In each game, the first row plays the second. By how much does the first row win? 20 means about a draw, 40 a big win and 0 a big loss. Wins can go round in a circle. Each row has two weighted sums of its numbers, A and B, taken from their middle values. A row wins by its A times the other's B, less its B times the other's A.
array([ 1.6, -1.4,  1.0, -1.3,  1.4,  0.9,  0.3, -1.3,  0.8,  1.2])
array([ 0.8, -1.1, -1.2, -0.4,  0.5,  0.3, -1.1, -1.1, -0.7,  0.5]) ~ 14
array([-0.8,  0.6, -0.9,  0.2, -0.5, -0.2, -0.7,  0.0,  0.8, -0.5])
array([ 1.1,  0.5,  0.6, -0.1, -1.1,  0.8, -0.6,  0.4,  1.0, -1.2]) ~ 13
array([ 1.2, -1.4, -1.1, -0.9, -0.7,  1.1, -1.1, -1.5, -0.7, -0.8])
array([-0.3, -0.5, -1.4, -1.1, -1.4, -0.7, -1.3, -1.1,  1.1, -1.3]) ~ 2
array([-0.4, -1.6, -1.2, -1.4,  1.5, -0.7, -0.8, -1.4, -1.2,  1.4])
array([-1.3, -1.5, -1.5, -1.2, -0.6, -0.6, -1.4, -1.3, -1.3, -0.1]) ~ 12
array([-0.6,  1.0, -0.2,  0.3, -0.8,  0.4, -0.5,  0.4,  1.0, -0.9])
array([ 0.8,  0.2, -0.4, -0.1, -1.2,  0.9, -1.0,  0.1,  0.5, -1.2]) ~ 20
array([ 1.5,  0.3,  0.7, -0.8,  0.5,  0.6, -1.0, -1.1,  1.6, -0.5])
array([0.0, 1.1, 0.5, 0.5, 0.7, 0.0, 0.5, 0.2, 1.2, 0.5]) ~ 15
array([-0.5, -0.8,  0.6, -0.9,  0.3, -0.3,  0.7,  0.3, -0.8,  0.6])
array([-0.5,  1.2,  0.7,  0.9, -0.8,  0.4,  0.9,  0.9,  0.9, -0.9]) ~ 18
array([ 0.1, -0.9, -0.6,  0.0,  0.4, -0.3, -0.2,  0.2, -1.2,  0.7])
array([ 1.1,  1.1,  0.8,  0.4, -1.3,  0.9, -0.4,  0.5,  1.3, -1.3]) ~ 24
array([ 1.2,  1.1,  1.0, -0.1, -0.7,  0.8, -0.5, -0.2,  1.5, -1.2])
array([-0.7,  0.7,  1.3,  1.0,  1.0,  0.0,  1.3,  1.2, -0.8,  1.0]) ~ 15
array([-0.3,  0.7,  0.0,  0.3,  1.0, -0.3,  0.2,  0.0,  1.0,  1.2])
array([-0.8, -1.1, -0.6, -0.8, -0.7, -0.2,  0.0,  0.5, -1.4, -0.2]) ~ 19
array([-0.4, -0.7,  1.2, -1.0, -0.2,  0.4,  1.2, -1.2,  0.4, -0.5])
array([-0.2,  0.5, -0.4,  0.6,  0.8, -0.3, -0.3,  0.7,  0.4,  1.0]) ~ 19
array([ 0.9,  1.3,  0.8, -0.3, -1.4,  0.5, -0.9,  0.3,  1.6, -1.3])
array([-0.2, -0.6,  1.1,  0.7, -0.5,  0.9,  1.2,  1.1, -1.5, -0.2]) ~ 23
array([-1.3, -1.2, -1.6, -1.2, -0.7, -0.7, -1.3, -1.3, -0.8, -0.6])
array([-0.8,  1.1,  0.8,  1.1, -1.2,  0.5,  0.9,  1.4,  0.6, -1.1]) ~ 16
array([-0.9,  0.8, -0.9,  0.6,  0.7, -0.7, -0.7,  1.1,  0.0,  1.0])
array([-1.5,  1.0,  0.6,  1.0, -0.7, -0.7,  1.2,  1.2, -1.2, -0.6]) ~ 21
array([-1.4,  0.6,  1.0,  0.6,  1.3, -0.9,  1.3,  1.1, -0.9,  1.3])
array([-0.3, -1.1, -1.5,  0.5,  0.7, -0.4, -1.1, -0.8, -1.2,  0.9]) ~ 20
array([-1.6,  1.3, -0.8,  1.5,  1.2, -1.4,  0.8,  1.9, -1.3,  1.3])
array([ 0.9, -1.3, -0.8, -0.5,  1.2, -0.1, -0.5, -0.7, -1.3,  1.2]) ~ 24
array([ 1.4, -1.0,  1.3,  0.0,  1.5,  1.1,  1.2, -0.8, -0.9,  1.4])
array([-0.5,  1.1,  1.1,  0.2, -0.9, -0.1,  1.1,  1.2,  0.9, -0.9]) ~ 22
array([ 1.7, -0.3,  0.1, -0.6, -0.7,  1.0, -1.1, -1.2,  1.5, -1.1])
array([ 0.7,  0.6,  1.1,  0.8, -0.8,  0.8,  1.1,  1.2, -0.8, -0.9]) ~ 20
array([ 1.3,  0.4, -0.5, -0.8, -1.1,  0.7, -1.2, -1.0,  1.5, -1.2])
array([-0.5, -0.6, -1.0,  0.2,  1.1, -0.3, -0.8, -0.9, -0.1,  1.1]) ~ 17
array([-1.0,  0.5,  1.2,  0.4,  1.3, -0.2,  1.4,  0.9, -0.6,  1.2])
array([ 0.8,  1.4,  0.5, -0.6, -1.5, -0.2, -1.3,  0.4,  1.6, -1.5]) ~ 24
array([ 1.3, -0.4,  1.4,  1.0,  1.4,  1.2,  1.4,  0.9, -1.3,  1.4])
array([ 0.6,  1.1,  1.3,  1.2,  0.3,  0.6,  1.3,  1.3, -0.6,  0.2]) ~ 15
array([-1.1, -0.7, -1.0, -0.7, -0.8, -0.6, -0.9, -0.2, -0.9, -0.3])
array([-0.6, -0.6, -1.2,  0.0, -0.2, -0.2, -1.1, -0.8, -0.6,  0.3]) ~ 21
array([-0.8, -0.3,  1.0, -0.6,  0.0, -0.1,  1.0,  0.7, -0.8,  0.5])
array([ 0.5,  0.2, -0.8,  0.4, -0.7,  0.4, -1.1, -0.3,  0.4, -0.8]) ~ 17
array([-0.5,  0.4, -0.8,  0.6, -1.1,  0.5, -0.7,  0.5,  0.1, -1.0])
array([ 0.7,  1.0,  0.4,  1.0, -0.9,  0.7,  0.1,  0.7,  1.0, -1.0]) ~ 14
array([-1.0, -0.8, -0.7, -0.9,  0.8, -0.9, -0.5, -0.7, -0.9,  1.1])
array([ 0.9,  1.1,  0.6,  1.0, -0.7,  0.8,  0.7,  0.7,  0.9, -1.0]) ~ 20
array([-0.5,  1.3,  1.1,  0.8,  0.9, -0.7,  1.2,  1.1,  1.1,  0.8])
array([-1.2,  0.9, -1.4,  0.5, -1.2, -0.9, -1.2,  0.7,  0.4, -1.1]) ~ 37
array([-0.3,  1.0,  1.0,  0.4, -0.7, -0.2,  1.0,  1.0,  0.8, -0.9])
array([ 0.6,  1.2,  1.2,  0.3, -0.9,  0.2,  0.8,  0.9,  1.1, -1.1]) ~ 18
array([ 0.8, -1.5, -1.5, -1.4,  0.2, -0.3, -1.5, -1.4,  0.3, -0.2])
array([-0.9,  0.3, -1.3, -0.1, -0.4, -0.7, -1.2, -0.6,  1.0, -0.5]) ~ 23
array([ 0.3,  0.8, -1.2,  1.1, -0.7, -0.6, -1.1,  0.3,  0.5, -0.9])
array([-0.5,  0.7,  1.0,  0.8,  0.1,  0.0,  1.2,  1.0, -0.4,  0.1]) ~ 19
array([-0.8, -1.0, -1.0,  0.1,  1.1, -0.5,  0.2, -0.8, -1.3,  1.3])
array([ 1.0,  1.2,  1.3,  1.0, -0.8,  0.6,  1.2,  1.2,  0.6, -1.1]) ~ 24
array([ 1.2, -0.8,  0.0, -0.9,  0.8, -0.4, -0.8, -0.9,  0.4,  0.7])
array([-0.6,  1.2,  0.4,  0.9, -0.9,  0.3,  0.5,  0.8,  1.1, -1.0]) ~ 30
array([ 1.1,  0.7,  0.4, -0.4, -0.7,  0.5, -0.9, -0.7,  1.3, -1.0])
array([ 0.1,  0.9,  0.5,  0.8, -1.2,  0.7,  0.5,  1.0,  0.6, -1.2]) ~ 24
array([ 0.6, -0.5, -1.1, -0.8, -0.7,  0.1, -1.1, -1.2,  0.9, -0.8])
array([ 1.0,  0.6,  0.6,  0.6,  1.2,  0.4,  0.5, -0.4,  1.0,  1.0]) ~ 9
array([ 0.0, -1.3, -1.4, -1.3, -0.6, -0.3, -1.4, -1.4,  0.6, -0.7])
array([ 1.6, -0.8,  0.4, -1.1,  1.2,  0.7, -0.9, -1.5,  1.4,  0.9]) ~ 2
array([ 0.2,  0.6,  1.0,  0.4, -0.8,  0.5,  1.0,  1.2, -0.5, -0.9])
array([-1.5, -0.3, -1.3, -0.4, -1.2, -0.6, -1.1,  0.2, -0.9, -0.9]) ~ 11
array([-0.2,  1.0, -0.6,  0.4, -0.9,  0.3, -0.8,  0.3,  1.0, -1.0])
array([-0.6,  0.7,  1.1,  0.3,  1.0, -0.1,  1.3,  0.9,  0.3,  1.1]) ~ 16
array([-1.2,  1.4,  1.1,  1.3, -1.1, -0.2,  1.2,  1.4, -0.2, -1.1])
array([ 1.0, -1.6, -1.5, -1.3,  1.1,  0.5, -1.4, -1.5, -0.8,  1.1]) ~ 24
array([ 0.0,  0.0, -0.9,  0.4, -1.2,  0.7, -0.9,  0.5, -0.7, -1.1])
array([ 0.0,  1.2,  1.2,  0.2,  1.0, -0.7,  1.0,  0.8,  1.2,  0.7]) ~ 15
array([-0.5,  1.5,  1.3,  1.0, -1.2,  0.1,  1.2,  1.4,  1.1, -1.3])
array([-1.4, -1.0, -0.5, -0.5,  1.2, -1.0,  0.8, -0.4, -1.4,  1.3]) ~ 25
array([ 1.1, -1.1, -1.2, -1.0, -0.8,  0.5, -1.3, -1.3,  0.3, -0.8])
array([ 0.1,  0.9,  1.4,  1.2,  0.8,  0.9,  1.4,  1.4, -1.0,  1.1]) ~ 24
array([-0.9,  1.1, -0.7,  0.6, -0.8, -0.3, -0.6,  0.5,  1.1, -0.7])
array([-1.0, -0.7, -1.2,  0.4, -0.9,  0.2, -0.9,  0.4, -1.3, -0.5]) ~ 34
array([-0.2,  1.6,  1.4,  1.5, -0.8,  0.3,  1.5,  1.4,  0.0, -0.7])
array([ 0.8,  1.2,  1.5,  1.4,  1.3,  1.0,  1.5,  1.3, -0.4,  1.2]) ~ 25
array([ 0.0,  1.0, -1.1,  1.1, -0.2, -0.8, -1.0,  0.1,  0.9, -0.6])
array([-0.8, -1.0, -1.1, -0.5, -1.0,  0.4, -0.9, -0.6, -1.1, -0.6]) ~ 35
array([-0.5,  1.2,  1.3,  0.7, -1.1,  0.2,  1.2,  1.1,  1.0, -1.1])
array([-1.2, -0.2,  1.1,  0.8,  1.4,  0.0,  1.4,  0.7, -1.3,  1.4]) ~ 22
array([ 1.0,  1.2,  1.1,  1.1, -0.5,  0.9,  0.9,  0.8,  1.0, -0.9])
array([-1.6, -1.0, -1.4, -0.7, -1.1, -0.9, -1.2, -0.8, -1.3, -0.7]) ~ 23
array([-0.3,  0.8,  0.7,  1.1,  0.7, -0.4,  1.0,  1.2, -0.8,  0.8])
array([ 0.1, -1.0,  0.9, -0.8,  1.4, -0.1,  1.0, -0.9, -0.7,  1.4]) ~ 18
array([-0.3,  1.0, -0.7,  0.9, -1.2,  0.4, -0.7,  1.1,  0.6, -1.1])
array([-0.9, -1.2, -0.9, -0.2,  1.6, -1.0,  0.4, -1.1, -1.1,  1.4]) ~ 25
array([-0.2,  0.3, -1.3, -0.9, -1.2, -0.7, -1.4, -1.0,  1.2, -1.3])
array([-1.2,  1.3,  1.1,  1.0,  0.1, -0.7,  1.2,  1.3,  0.5,  0.0]) ~ 14
array([-0.5, -0.4, -1.3,  0.4,  0.8, -0.7, -1.0, -1.0,  0.0,  1.0])
array([ 0.2, -0.4,  1.3,  0.6,  0.9,  0.6,  1.2,  0.9, -1.2,  1.0]) ~ 13
array([-0.2,  0.9,  1.2,  0.4, -1.1,  0.8,  1.1,  1.3, -0.6, -1.0])
array([-0.8, -0.9, -1.1, -0.9,  0.9, -0.6, -0.9, -1.1, -0.2,  1.2]) ~ 18
array([ 1.2, -0.9, -0.9, -0.9,  0.6,  0.4, -1.2, -1.3,  0.8,  0.7])
array([ 1.7,  1.1,  1.1, -0.8, -1.3,  1.2, -1.0, -1.0,  1.7, -1.5]) ~ 28
array([-0.8,  0.4,  1.0,  0.5,  1.0, -0.4,  1.2,  0.9, -0.8,  1.1])
array([-1.2,  1.2, -0.4,  0.4, -1.4,  0.3, -0.4,  1.3,  0.3, -1.3]) ~ 10
array([ 1.6,  0.4,  0.4, -0.5, -1.3,  1.1, -1.1, -1.0,  1.5, -1.4])
array([-0.1,  0.9,  1.1,  0.5, -0.1,  0.0,  1.2,  1.2,  0.5, -0.3]) ~ 18
array([-0.4, -0.9, -1.1, -0.2, -0.1,  0.1, -1.0, -0.7, -1.1,  0.5])
array([-1.0,  0.5,  0.6,  0.9, -1.2,  0.2,  1.1,  1.4, -1.2, -1.1]) ~ 17
array([-0.8, -0.4, -0.2,  0.7,  1.4, -0.7,  0.8, -0.7, -0.6,  1.3])
array([-1.3, -1.2, -1.5, -1.3, -1.4, -0.9, -1.4, -1.2, -0.6, -1.2]) ~ 9
array([-0.5, -0.6, -1.3, -0.8, -1.1, -0.1, -1.2, -0.9,  0.2, -1.1])
array([ 0.1,  1.1,  1.3,  1.1, -0.3,  0.1,  1.1,  1.5, -0.3, -0.5]) ~ 23
array([-1.6, -1.5, -1.5, -1.0,  1.0, -1.1, -1.0, -1.1, -1.4,  1.2])
array([-0.9,  0.8,  0.8,  0.9, -0.9, -0.2,  1.2,  1.3, -1.0, -0.8]) ~ 22
array([ 1.6, -1.4, -1.1, -1.2, -0.9,  1.2, -1.3, -1.5,  0.8, -0.9])
array([-0.4, -1.2, -1.0, -0.9,  1.2, -0.7, -0.6, -1.0, -1.2,  1.2]) ~ 23
array([ 1.3, -1.3, -1.5, -1.2, -0.5,  0.4, -1.4, -1.4,  0.8, -0.8])
array([ 0.9,  1.1,  1.0,  0.7, -1.1,  0.8,  0.7,  0.9,  1.1, -1.3]) ~ 18
array([-0.8,  1.2,  0.9,  0.5, -1.3, -0.1,  0.8,  1.4,  0.7, -1.2])
array([-1.4,  1.5,  1.2,  1.2,  0.9, -1.0,  1.3,  1.5,  0.2,  1.0]) ~ 15
array([ 0.5,  1.1,  1.2, -0.7,  0.7, -0.5,  0.5,  1.0,  1.3,  0.8])
array([ 0.6,  0.2,  0.6,  0.3,  1.1, -0.3,  0.6, -0.1,  0.4,  1.0]) ~ 9
array([ 0.9, -0.1,  1.1,  0.5,  1.4, -0.2,  1.0, -0.6, -0.1,  1.4])
array([-1.3,  1.4,  1.0,  1.1, -1.2, -0.5,  1.2,  1.3,  0.4, -1.2]) ~ 23
array([-1.2, -0.8, -1.2, -0.9, -0.9, -0.4, -1.2, -0.9, -0.7, -0.5])
array([ 1.0, -1.2,  0.5, -0.3,  1.3,  0.2,  0.8, -0.8, -1.1,  1.3]) ~ 37
array([ 0.6, -0.6, -1.2, -1.2, -1.3,  0.0, -1.4, -1.2,  1.1, -1.1])
array([-0.5,  1.2,  1.3,  0.4,  1.0, -0.3,  1.3,  1.2,  0.9,  1.0]) ~ 8
array([-0.4,  1.2,  1.0,  1.3,  1.2, -0.2,  1.1,  0.6,  1.1,  1.1])
array([-0.4, -1.0, -1.1, -0.3,  0.8, -0.1, -0.7, -0.9, -1.0,  1.0]) ~ 13
array([-0.8,  0.5,  1.0,  0.6,  1.3, -0.6,  1.3,  0.6, -0.2,  1.3])
array([-0.9,  0.2,  1.0,  0.0,  1.3, -0.7,  1.2,  0.3, -0.2,  1.2]) ~ 19
array([-1.2, -1.2, -1.2, -0.5,  0.8, -0.6, -0.7, -0.9, -1.3,  1.2])
array([-1.3,  1.0,  1.2,  0.9, -0.3, -0.1,  1.4,  1.4, -1.0,  0.1]) ~ 21
array([ 0.9,  1.1,  1.3,  1.0, -0.3,  0.8,  1.3,  1.1,  0.6, -0.8])
array([-0.4, -0.2, -0.9,  0.1, -1.1,  0.7, -0.7,  0.3, -0.6, -1.0]) ~ 18
array([-0.6, -0.8, -1.1,  0.4,  1.3, -0.3, -0.6, -1.0, -0.8,  1.3])
array([-1.2, -1.1,  0.1, -0.8,  1.3, -0.9,  0.9, -0.8, -1.1,  1.4]) ~ 18
array([-0.5,  1.5,  1.5,  1.2, -1.1,  0.7,  1.3,  1.6,  0.5, -1.0])
array([ 1.2, -0.5,  0.3, -0.8, -0.2,  0.7, -0.7, -1.2,  1.0, -0.8]) ~ 18
array([ 1.5,  0.7,  0.9,  0.9, -0.3,  1.0,  0.7,  0.4,  1.0, -0.8])
array([-1.1,  0.7, -1.1,  0.4, -1.0, -0.3, -0.9,  0.6,  0.2, -0.8]) ~ 26
array([ 0.3,  0.7, -0.5,  0.4, -1.2,  0.6, -1.0,  0.5,  0.9, -1.1])
array([ 0.7,  1.3,  1.2,  1.1, -0.6,  0.3,  1.2,  1.1,  0.8, -0.9]) ~ 15
array([ 0.3,  0.7,  1.1,  0.3,  1.0, -0.4,  1.0,  0.6,  0.7,  0.9])
array([-1.0, -1.0, -1.2, -0.8, -0.7, -0.1, -1.2, -0.9, -0.9, -0.2]) ~ 21
array([-0.2,  1.0,  0.9,  0.3, -1.0,  0.0,  0.8,  1.1,  0.6, -1.1])
array([-0.3,  1.1,  1.0,  0.7, -1.1,  0.1,  1.0,  1.3,  0.6, -1.1]) ~ 20
array([-1.0,  1.2,  1.2,  0.2, -0.4, -0.5,  1.1,  1.1,  1.0, -0.6])
array([-0.3, -0.8, -1.1,  0.0, -0.2,  0.2, -1.0, -0.6, -0.8,  0.3]) ~ 23
array([ 0.7, -0.3, -0.3, -0.4,  0.6, -0.2, -0.8, -0.6,  0.3,  0.6])
array([-1.3, -0.3, -0.9,  0.4, -0.5, -0.1, -0.3,  0.2, -1.1,  0.3]) ~ 18
array([ 0.5, -1.3, -1.2, -1.4,  0.9, -0.1, -1.2, -1.4, -0.3,  1.1])
array([ 0.1,  0.1, -1.4,  0.8, -0.8, -0.3, -1.2, -0.3, -0.3, -0.9]) ~ 20
array([ 1.3, -0.4,  0.2, -0.7,  0.4,  0.6, -0.9, -1.2,  1.2, -0.2])
array([-0.3, -1.0, -1.2, -0.3,  1.3, -0.4, -0.8, -1.2, -0.7,  1.3]) ~ 17
array([-1.0, -0.7, -1.0,  0.4, -1.0,  0.1,  0.0,  0.8, -1.5, -0.4])
array([ 1.5, -1.1, -1.4, -1.3, -1.2,  0.5, -1.6, -1.5,  1.3, -1.3]) ~ 4
array([ 1.0, -0.7,  0.2, -0.4,  1.0, -0.3,  0.1, -0.6, -0.5,  1.1])
array([ 1.4,  0.3,  1.1, -0.9, -1.1,  0.8,  0.4, -1.0,  1.4, -1.2]) ~ 26
array([ 0.0,  1.5,  1.4,  0.8, -0.6, -0.2,  1.2,  1.1,  1.4, -0.8])
array([ 0.6, -1.2, -1.5, -1.2, -1.2, -0.3, -1.5, -1.4,  0.4, -1.2]) ~ 30
array([-0.3, -1.3, -1.5, -0.5,  1.2, -0.9, -1.4, -1.3, -1.0,  1.2])
array([ 0.7, -1.0,  0.2, -0.9,  1.4, -0.6,  0.0, -1.2, -0.4,  1.3]) ~ 21
